Here are some numbered points:
tensor([-16,  -3, -35,  -7, -19,   0, -20,  21]) 0
tensor([  9,  -5, -18, -44, -35,  16, -47,  13]) 1
tensor([-23,  10,  -7,  21,  40, -18, -39, -32]) 2
tensor([-17,  14,  -6,  11,  -2, -13, -41, -33]) 3
tensor([-17,  -8, -15,  -5,   4,  -6, -23,   7]) 4
tensor([ 17, -30, -52,   9,  -7,  11, -31, -25]) 5
tensor([-16,  32,  41,  -3, -18, -36, -22,   0]) 6
tensor([-23,  -7,  -1,  26,  31,  -2,  16,   4]) 7
tensor([ 39, -79, -50, -22,   6,   1,  -4,  20]) 8
tensor([-15,  66,  44,  -3, -44, -22,   2,   6]) 9
tensor([ -9, -11, -46, -29, -35,  13, -18,  23]) 10
tensor([-30,   0,   4,  -3, -12,   4, -19,   3]) 11
tensor([-81,  38, -63,  82,  91, -18, -33,  -9]) 12
tensor([ 26, -58,  41, -29, -25,  50,   8,   4]) 13
tensor([ 53,  31,  40,  -4,  -7, -41,   8,  -4]) 14
tensor([-10,   9,  23, -13,   8,   6,  20,  31]) 15
tensor([-15,  20,   0,  -6, -12, -25,   9,  16]) 16
tensor([ 55,  18, -18, -10,  -2, -23, -14,   2]) 17
tensor([-28, -46,  12, -12, -16,  43,   4,   2]) 18
tensor([ 24, -22, -82,  20,  -6,  26, -49, -25]) 19
tensor([ 10, -31,  18, -24,  10, -22,  -7,  18]) 20
tensor([ -8, -32,   8,   3, -44, -72,  42,  -9]) 21
tensor([ 46, -20, -60,  15,  25, -39, -30, -29]) 22
tensor([-34,  -8,  44, -39, -65,  60,  37,  36]) 23
tensor([  3,   0,  22, -19, -34,  19,  -5,   1]) 24
tensor([ 42, -13,   1,   2,   6,  -6,  15,  -4]) 25
tensor([ 25, -49,   4,   7,  35,  -6,   6, -23]) 26
tensor([-71,  -9,  -7, -31,   6,  -9, -83,  18]) 27
tensor([ 68,   2,  -9, -21, -64,  52,  22,  78]) 28
tensor([  5, -20, -73,  11, -20,   1, -69, -21]) 29
tensor([ 22,  15,  23,  -6, -13,   5,  33, -31]) 30
tensor([ 41, -16, -51, -13,  -7,  39, -18,  34]) 31
tensor([-21,  24,  31,  -3,   5, -69,  -9, -20]) 32
tensor([ 18, -46, -29,  35,  14,  -2,   9, -16]) 33
tensor([-21, -21, -12,  -5,  24, -36, -63, -19]) 34
tensor([ -7,   9, -37,  -2,  65, -52, -53, -19]) 35
tensor([ 81, -46,  47, -10,  14, -16,  43, -19]) 36
tensor([-33, -11,   2,  -7,  -6,  16, -18,  -3]) 37
tensor([ -8,  -8, -41,   9, -52,  37,   8,  -6]) 38
tensor([-22, -42,  -1,  22,  14,  38, -18, -31]) 39
tensor([-21, -19,   5,  -3, -12,  16, -20,   2]) 40
tensor([-38, -22, -77, -21,  22,   8, -57,  33]) 41
tensor([ 31,   1, -55,   2,  25, -16, -20, -24]) 42
tensor([ 39,  -8, -20,  15,   0,  -7, -41, -32]) 43
tensor([-22,  29,  20,  -2,  19,  -6,   3,  -9]) 44
tensor([ 36, -19,   7, -37,  -2,  25,  17,  31]) 45
tensor([-51, -30, -90,  25,  20, -21, -61,  12]) 46
tensor([  7,  34,   0, -23,   4, -29, -31,  21]) 47
tensor([  1,  -3,  16, -14,  13,  -5,   7,  11]) 48
tensor([ 11,  -3, -17, -13,  16, -50,  12,  71]) 49
tensor([ -16,   30,  -25,  -13,   30,  -40, -118,  -64]) 50
tensor([-14, -26,   7,  -3, -34,  43,  17, -12]) 51
tensor([  7,  14,  -7, -16, -42,  43,   1,  -4]) 52
tensor([-35,  35,  34,  -8,   7, -49,  -5, -10]) 53
tensor([-11, -50, 125, -58,  31,  18,  70,  30]) 54
tensor([-28,  35, -59,   5, -14,  -2, -50,  -1]) 55
tensor([-25,  18,  46, -10, -56,  49,  23,   9]) 56
tensor([ 4,  3, -9, -8,  4, 18, 14,  9]) 57
tensor([ 21,  12,  53, -11,  12,  27,  42,  38]) 58
tensor([ 34,  13, -39,  -2, -36,   6,  -6,   6]) 59
tensor([ 14, -19,  16,  -4,   2, -15,   3,  13]) 60
tensor([-19,  -4, -44,  40,  11,  42, -37, -42]) 61
tensor([ -5,  27,   9, -13,   0, -31, -32,  19]) 62
tensor([-45, -23, -51,  14, -46,  21, -46, -44]) 63
tensor([  0,  12,  17, -15,  37, -23,   5,  36]) 64
tensor([-15, -12,  17, -22, -45,  54,  46,  38]) 65
tensor([-21,  -7, -33,  33, -38,  46,  26, -10]) 66
tensor([ -4,  18, -29, -16,  43,  65, 127,  12]) 67
tensor([ 37, -43,   2,   5,  21,   2,  21, -26]) 68
tensor([-23,  19,  10,  16,  27, -55, -27, -19]) 69
tensor([ 28,  16,   7,  13,  53, -13,   8, -12]) 70
tensor([ 33,   9,  -8,  48,  32, -58,  -8, -57]) 71
tensor([ 42,   0,  72,   9,  44, -54,  43,   4]) 72
tensor([-10,  18,  76,  -3,  14, -27,  53,  14]) 73
tensor([ -6,  10,  17,  19,  45, -14,   3,  17]) 74
tensor([ -2,  -8,  28, -42,  52, -22,   6,  65]) 75
tensor([-41,  20,  24, -15, -19,  10,   0,  20]) 76
tensor([ -4, -12, -20,  -5,  71, -61, -43,  34]) 77
tensor([ 46, -17, -54,  28,  13,  -5, -29, -33]) 78
tensor([ 45,   8, -35,  16, -59, -14,  -8,  -4]) 79
tensor([-24,  -9,  14,  23,  -4,  88,   1, -27]) 80
tensor([ 9, 27, 62,  2, 17,  4, 46, -4]) 81
tensor([-10,  -6, -33,  32,  14,  50, -24, -37]) 82
tensor([ -4,  57,   6,  19,  49, -87, -39,  15]) 83
tensor([-15, -15,   4,  11,   5,  -9,  -9,  -7]) 84
tensor([  1,   1,   5,  -4,  18, -12,  32,   9]) 85
tensor([  8,   8,  44,   3,  -4, -13, -28, -20]) 86
tensor([  9, -15, -69,  15,   5,  27, -36, -11]) 87
tensor([ 19, -14,  17,   5,   3, -19,  12,   1]) 88
tensor([ 38,  15,  47,  -8, -18,  26,  19, -17]) 89
tensor([-14,  -4, -14,  10,   0,  14,  31, -11]) 90
tensor([-12,  67,  35,   4, -25, -31,   9,   7]) 91
tensor([  1,  40,  46, -16,   6, -23,  -3,   0]) 92
tensor([  3,  -5, -27, -18,  -8,  23, -17,  27]) 93
tensor([ 67,  43,  43,  -9, -49,  -4,  42,   5]) 94
tensor([-41, -14,  -1,   3,  35, -33, -23,  12]) 95
tensor([-43,   5,   2, -15, -14,  26,  15,  36]) 96
tensor([-20,  10, -37,  37,  20, -17, -19, -20]) 97
Which two points above are nearest to each new point? Their numbers follow each, smallest number first.
tensor([ 29,   9,  26, -17,   3, -10, -22, -30]) 86 88
tensor([ 41,  -1,  38,   6, -64, -78,  66, -53]) 14 21
tensor([-32,  22, -55,  -2, -19,   5, -57,   1]) 0 55
tensor([ 13,  39,   1,  -7, -25,  -4,  15,  14]) 16 57
tensor([ 11,  -7,  -1,  -7, -75,  44,  60,  24]) 51 65
tensor([  9, -21, -20, -12,  11, -21, -40,  10]) 4 34
tensor([ 13, -17, -25,   5, -36,  11, -26, -29]) 5 43
tensor([-18,  33, -34,  -9,  65, -42, -31,  54]) 64 77
tensor([ 13,  26, -39,  35,   5, -29,  26, -14]) 90 97
tensor([-30, -37, -56, -20,  25,  11, -55,  19]) 41 46
tensor([-30, -28,  11, -12,  72, -29,  -7,   0]) 74 95
tensor([ 55,  28,  65, -14, -12, -17,  -3, -19]) 14 89
tensor([ 17, -51, 123, -56,  29,  15,  56,  22]) 54 58
tensor([ -7, -23,   6, -18, -38,  18,  48,  36]) 65 96
tensor([ 35,  35, -26,  12,   8, -25,   2,  -8]) 17 42
tensor([ 33, -29,  12, -38, -24,  33,  36,  30]) 13 45
tensor([-72,  30, -83,  71, 102,  -5, -49, -12]) 12 46
tensor([ 13,  16,  35,  -4,  -6,  15,  10, -49]) 30 89
tensor([ 83, -31,  54,  -7,  12, -22,  39, -24]) 36 72
tensor([-11,  -8, -23,  31, -25,  41,  33, -14]) 66 90
tensor([ 10, -11,  69,  -9, -26,  16,  71,  30]) 58 73
tensor([ 42, -10,   8,  49,  42, -37,   4, -33]) 70 71
tensor([ 70,  -7, -20, -25, -44,  44,  16,  68]) 28 45
tensor([ -67,   -2, -110,  119,  101,  -13,  -66,  -69]) 12 46
tensor([ 44,   7, -25, -11,  -6, -17, -28,  12]) 17 59
tensor([ 35, -11,  53,  -3, -78, -57,  90, -55]) 21 94
tensor([-11,  -5, -24,  -6,  11,  12,  19,  20]) 57 90
tensor([ 15,  18,  10,   8,  -5,  12,  44, -27]) 30 90
tensor([ -4,   2, -10,  -8,   6, -20, -35,  -6]) 3 4
tensor([-75, -11,  12, -28,  -6,  55,  12,  42]) 76 96
tensor([-42,  25,   0,  12,  37, -54, -50, -14]) 2 69
tensor([  5,  27, -33,  16,  52, -52, -39, -21]) 2 35
tensor([ 36,  17, -25,  48, -50, -25,  29, -50]) 30 79
tensor([ 15,   7,  20, -20, -22,   2, -21,  -8]) 24 86
tensor([ 49,  28,  48, -37,   9, -19,  20,  12]) 14 92
tensor([-36,  -7, -41,  12, -38,  -6, -44, -33]) 3 63
tensor([ 65,  53,  24,  -1, -24, -30,   8,   5]) 14 94
tensor([ 17, -30,  30, -49,  -3,  21,   4,  17]) 13 45
tensor([ 27, -16,  24, -45,  63, -30,  23,  61]) 64 75
tensor([-14,  78,  26,  25, -23, -49,  58,  31]) 9 91
tensor([-30, -64, -41, -25,  41,  18, -23,  62]) 41 93
tensor([ 14,  10,  -3,  15,  45, -12,   7,  -5]) 70 74
tensor([-40, -32, -54,   1, -52, -12, -70, -28]) 29 63
tensor([-45,  10, -25,  -4, -32, -18, -30,  26]) 0 11
